Rotation paths and how fast each direction turns (degrees each step)
Each turn is a multiple of 5 degrees from 10 to 175, or 0.
Each row of a path follows its step; steps can be skipped.
path 1
step 0: [-22  -3 -19   8  11  -4   5  24  -9  18 -26  11  -8 -21   9   2  27  -5
   9  -4  29  -6   8   9   8  26  11  -2  17  24  35  27  21 -18  -7  21
  -3 -11 -15 -28  -5  14 -28  -1 -16  12   4  21   5   5 -33  -1   0  -2
  -6  -3  19  10  22  16  -5  36   3]
step 1: [  4   4  14   9  27   5   8  -6 -18 -11  -2  -9 -34 -16  20   1   9  10
  25 -17  12   2  38   5  -2  10   6 -10  15   4   9  13  21  -3   1  17
  -2 -16 -22 -24 -33   0  -1  -6  19  15   8  13  24 -31   9 -25  -6 -30
 -22   7  -8  -1  23  -5   0  18 -34]
step 3: [-12  -6  -6  23  -5  -6   6  14  -2 -13 -12 -15 -26 -13   3  -1 -25 -27
  24  -5 -11 -15  31  -9 -34  13  13  -8  21  -2  10  -2  -2  -2 -19 -11
 -26   9 -35  14   5  26 -25  13  21  -7  -8   5  15  10  -7 -34 -13  11
  -1  20  25  -4  10  15 -16  23 -10]
step 7: [ -9   8  -6   5  19 -15   9  24  -1  -4  31  -2  12   2  12 -11  22 -35
  34 -16   4  19 -15  11   4   1  11  16  27   2  19   0  -8   1   7  31
   4 -10  -3  -9   8 -22 -21 -37   6   0 -20 -14  38  -3  -3   0   0  -7
 -10  23 -14   5 -21   9   5  31  25]
step 12: [ 17  13  26  10   7  13   2   2   0 -11  33 -30 -13  -6  28  -3   5   5
  10  -7   0  -8  20  21  10  13   9  10  28  -6  -9  49   2 -12 -16 -13
 -13 -20  -6 -17 -12   8 -19   3  27  19   3  12  15 -16  30 -35  -1  -3
 -13  -4  -5 -14  -9 -15   1  29   3]
step 16: [-30  18  16  -2  36 -36   5  30  -9  -5 -32   4  -5  -9  -4   6  22  -4
  21 -15  13   6   8  13   1  26 -16 -10   9 -17  29  -9   7  -9  15   7
  -9 -27   8 -17   6   8   0  -2  -6  19   4  21   5  12 -24 -14 -18 -16
  29  -9   0 -18 -29 -16 -11  19   4]
step 18: [-17   8 -12  14  32 -18  13  33 -17  13   3   7  -8  -7   9   0  14 -43
  17   1  12  17   9   6 -15   9  26  -4  21  32  33  21   4 -13  17  23
   9   8 -11 -29   4   3 -12 -21  -1   3  -5  15  16 -14   1   2 -13   8
 -14  14 -34 -13  22   3   7  13 -10]
step 20: [  4  24   7   6  21  -2  16  -3 -12  13  16   0 -18 -15  25  23  23 -17
   7  10  14 -19  53   7 -23  12   8   3   5  25   5  18  -3   8  -6  19
 -32   5  -3  28 -12  -2 -24  23  10 -19   9   3  18  14   7   1   4  -5
  -3  19  12   0  25 -24 -11  21   3]
step 21: [-19   2   7  32  25   6   6  24  -7   0  -4   2 -51 -19  -1   1  -9 -33
  12  -4  -7  -1  13  11   1  14  20  29  24  -5  -9 -15   6  20 -14   3
 -30 -22 -12   6   4  -6  -2  -1  18 -17 -31  -8  -5   9   5 -18   7  -2
  10  21 -10 -14   8   5 -21  35  -9]
[ -3   3  -2   2   4   8  -3   1   3  -1  -4  -2   6   2   5  -5   1   0
   1  -6   0  -3   1   5  -5   4   1   6   0  -5   3  -4   6   0   0  -8
  -3   1  -7  -5  10  -4  -3  -8  12   0   2   2  -1  -1   1   6  -4  -1
   1  -2  -1   6   0  -4 -10  -3   2]
160
[ -2  -3  -3   2   2   3   4   0   3   0  -4   7   4   6  -8   0   3   5
   4  -3  -1  -4   0  -8   3   3 -10   5  -5  -2   8  -3   1  -2  -4   9
  -1  -3   6  -8  -4  -4   1  -4   0   2   0   0   3   5   4  -1   7  -5
  -3   1  -1   8  -6   5   0   7  -1]
45
[ -3  -4  -4   1  -1  -2   0   4  -1  -2   0   3   2  12   0  -3  -2  -5
  -6  -1  -2  11  -2 -12   0   7   9   3   2  -3  -6  -1  -2  -4  -5   1
   1   5  -9   1   2  -2  -2  -1   2  -7   4   6   7   2  -4  -2   4   5
   0  -2  -2  -1   0   6   6   0   0]
95
[  2  -3  -1  -4  -1   2   7   0   0   0   3  -5   1   5   6   1  -3   8
   1  -8   0  -6   0  -6  -6  -4  -6  -6  -1  -2  -2  -1   4  -5   2  -2
  -6  -2  -2   2 -13   0  -4  -5   4  -2  -1  -3   6  -3 -10  -3   1  -3
   6  -3   6  -3   5   1   0  -6   0]
135
[ -2   6   3  -2  -6   3  -3   4  -4   6  -6  -1  -4  -4   2   0  -1   4
   8  -6   2  11  -7  -2   6 -10   5  -1  -9  -4  -2   2  -2   5  -3  -1
  -1   3   1   0  -3  -8  -2   0   7   3  -2  -3   2   5   4   0   1  -3
   2  -8  -1  -6  -2   0   0   5   2]
145
[10 -3 -4 -1  5 -3 -2  5 -2  5 -1  4 -3  0  0  4  2 -5 -1 -4  4  1  0 -5
  5  0 -6 -5  0 -1 -9 -2 -2  5  4 -5 -1  6  3  1  4  1  2 -4 -5 -4 13 -3
  1 -4 -3 -4 -5 -9 -2  0  4  4 -8  0 -6  1  4]
125
[ -2   4  -7  -3   2   1   6   5  -3 -10  -1   1   0  -1   2   1  -2  -5
   0   0   5   1  -2   1   3  -6  -5  -1   0  -4  -1   9   7   4   1  -2
  17  -5  -3   1  -2  10  -4  -5   5   1   3  -2   0  -3   5  -2   9   1
  -3   0  -1   4   0  -1   4  -1   1]
65
path 2
step 0: [ 18 -17  -7 -22  11   2  28 -13 -24  14  12   9  19  10 -27  27  -2  23
   6  -7  -4  13  29  25  12   7 -11  25   6  -1   6   4  31  19 -11 -28
  -4   6   6  -6 -17  -7   4 -44 -14 -12   6  27   1  12   0  17  14  13
  -3  13  11   2   2 -20  -4 -15 -24]
step 3: [ -9 -17 -21  12 -20  -2  -5   6  -1  -4  11 -17  15  21  19  24 -44   7
  22   7  -8  25  11 -18  -4  10 -19  15  22  -6   9 -25   2 -26   4 -11
  12 -19   8   9   4   5   3 -12 -11  -2  20  32  -9  16  24 -18 -29  13
  -8 -13 -12  16 -30 -10  -1 -10  19]
step 5: [ 28 -12 -18 -13  21  -2  19   7   6   6  -4   9  21  11  -6  -2   1   2
  24 -26   5  41  13   5   3 -23  -2   9  -5 -22   5 -28 -20 -40 -19  -7
  -8 -21   8   5  24   6 -25 -27 -12  -7  14 -20 -19 -33   3 -17  20   7
   8   5  -5   5 -19   3   4  10  -2]
step 6: [ 11  16 -15  18  -3  26  14   2 -18 -22   0 -60   9  20  -2  -1   0   3
  30 -15   6 -16   4  -2   1   4   4 -11   6   3  -6 -26  -3  -8   5  -7
 -19  -3   2 -14 -12   9   0   6  15 -11 -22  -5 -28 -13   7  -8  19  13
 -12  -5 -23 -14 -13  -2  37  41   7]
step 8: [ 12  -5  -8  16 -19  27  10  -9   1 -23  -4 -20 -12  30  12  10 -22  16
  -4 -27  14 -12  17 -19 -19 -38 -10  21 -15 -22  33 -20  10  10   6  26
   6  20   4   6  -4  -6 -24  -8  10  -5 -17  -3  -8   3  -5  10  -4 -18
  11  24   4  25 -26  -8  -6   8 -13]
step 14: [  0 -26   0 -14   3   7   7 -10 -12  11  -7  13  12 -25  -5 -51  -1   6
  30  22  34   0 -11   6   5  -5  -9   2  -9   9  17 -17   9 -21  -8  10
   8  -7  -3   4  27  -7  12  -9  -8  11   2  -6 -13   2  10 -53  33  -6
  12   0  -6 -17 -18 -12  -5  13  22]
step 16: [ 39   5 -23  -9   9  11  28  -7 -15 -15  -5  -3  34  19  -6 -25  12  -5
  10   5 -27   2  -9  11  -2 -25 -36 -14  11  16   2 -17  35  -5   2   5
  21  20   6   3  -6  -4  30  20   5  -2 -14 -23 -15  19  16   2   0   5
   3   3 -29  -3  13   0  -7   5  19]
step 18: [ 30 -31  18  27  10   1   8 -16 -18   6  -3 -17  10  27   4 -12  37   1
  14   5  22  -9 -18  10 -13 -26   6   2 -46  -2  10   0  -9  15 -10  13
  24  -1 -19   0 -31  13  -2 -12  16   6 -21  12   1  20   9  -9   1   6
  20  10 -17   5   4   9  19  12  -8]
step 19: [ 10  12  -5  -8 -14 -20  18   1  -5   6  14  48  17   5  -2  25  -7  39
  29  20   1 -19   2  -3   5  11  18 -11 -18  14   2  12  20  -8   3   2
  20  24 -11  -9 -26  12   2  -3   6 -19 -21  28 -18  29  10 -18  22   7
   6  13   6  12 -23  -4  -3  17   3]
[-6  7 -9  4  2  0  7  3  0 -6 -2  3  1  6 -1 -1 12 -3  1 -3  3  0  0  3
 -2  4 -4  2  3  6 -2 -5  4 -8  1 13  1 -9 -5  6  1 -2 -6 -3 -4  0 -4  1
  0 -2 -1  0 -2 -3  4 -7 -3 -4  1 -1  1  0  2]
35
[ -8  -4  -3   3  -1  -4  -7   9   4  -2   0   3   4   2   0   3  -4   4
   8  -1   1   8   4  -5  -1   1  -2   0   4   2  -2  -3   5  -4   1   3
  -4   3   0  -1  -2   1   1   5   5   3   7   1   5   0  -4  -4   4  -7
   6   7   0   8   3  -1   2   6 -10]
155
[ 0 -2  2 -1 -2  3 -6  2  0 -8  0 -7 -5  4 -1  1 -2  4 -6 -6 -3 -6 -4  5
  6  2  0  2 -3  2 -1 -2 -5  6  5  5  1 -5  1 -5 -7 -1  3  0  9  3  1 -5
  1  0 -6  0 -6 -8 -3 -7 -5  2 -8  5  9  2 -3]
155
[ 3 -2 -7  2 -1 -4  8 -4 -6  0 -3 -2 -2  7  5  4 -2  3 -2 -4  8  3  0  6
  0 -1  4 -3 -1  4 -3  4 -1 -3 -3 -3  7  6  0 -3  3  2 -7 13  4  6 -2 -5
 -7  0 -2  1  0 -6  0  7  5 -1  3  0  9 -4  3]
35
[-4 -2  1 -9 -1  2  3 -3  9  6 -4 -5 -6 -2  1  5  2  2  1  2 -3  1 -1  0
  8  2 -6 -6 -6  0  3  0  1  5 -2  4 -4  0  0 -3  3  3  0  1 -6 -5  3 11
 -9 -1  0 -1 -2 -7  5 -3  1  7  8 -8  5 -5  1]
35
[ 6 -2 -3  1 -4 -3  5 -1  2  6 10  0  7  0 -6  3  0 -2 -1  0  3  0 -7  5
 -2  0  5  2  1  5 -2  0  4  4  1  1 10 -7  2 -4  4 14  6  0  0  1  4  5
  4  2  4  1  0 -7 -2  0 -7  1  3 -2 -4  2 -6]
20
[-2  4  7  7  0 -4  2 -9 10 -3  2 -5  5  2  3  8 -5 -4  8 -8  5 -3 -1  0
 -2  2  0 -1  0 -5 -5 -1 -3  5 -1  4 -3  2  2  3  8 -2  2  2  2 -5  1 -4
  2  9  1  1 -3  0  2 -5  8 -4 -1 -2 -1  6  0]
155
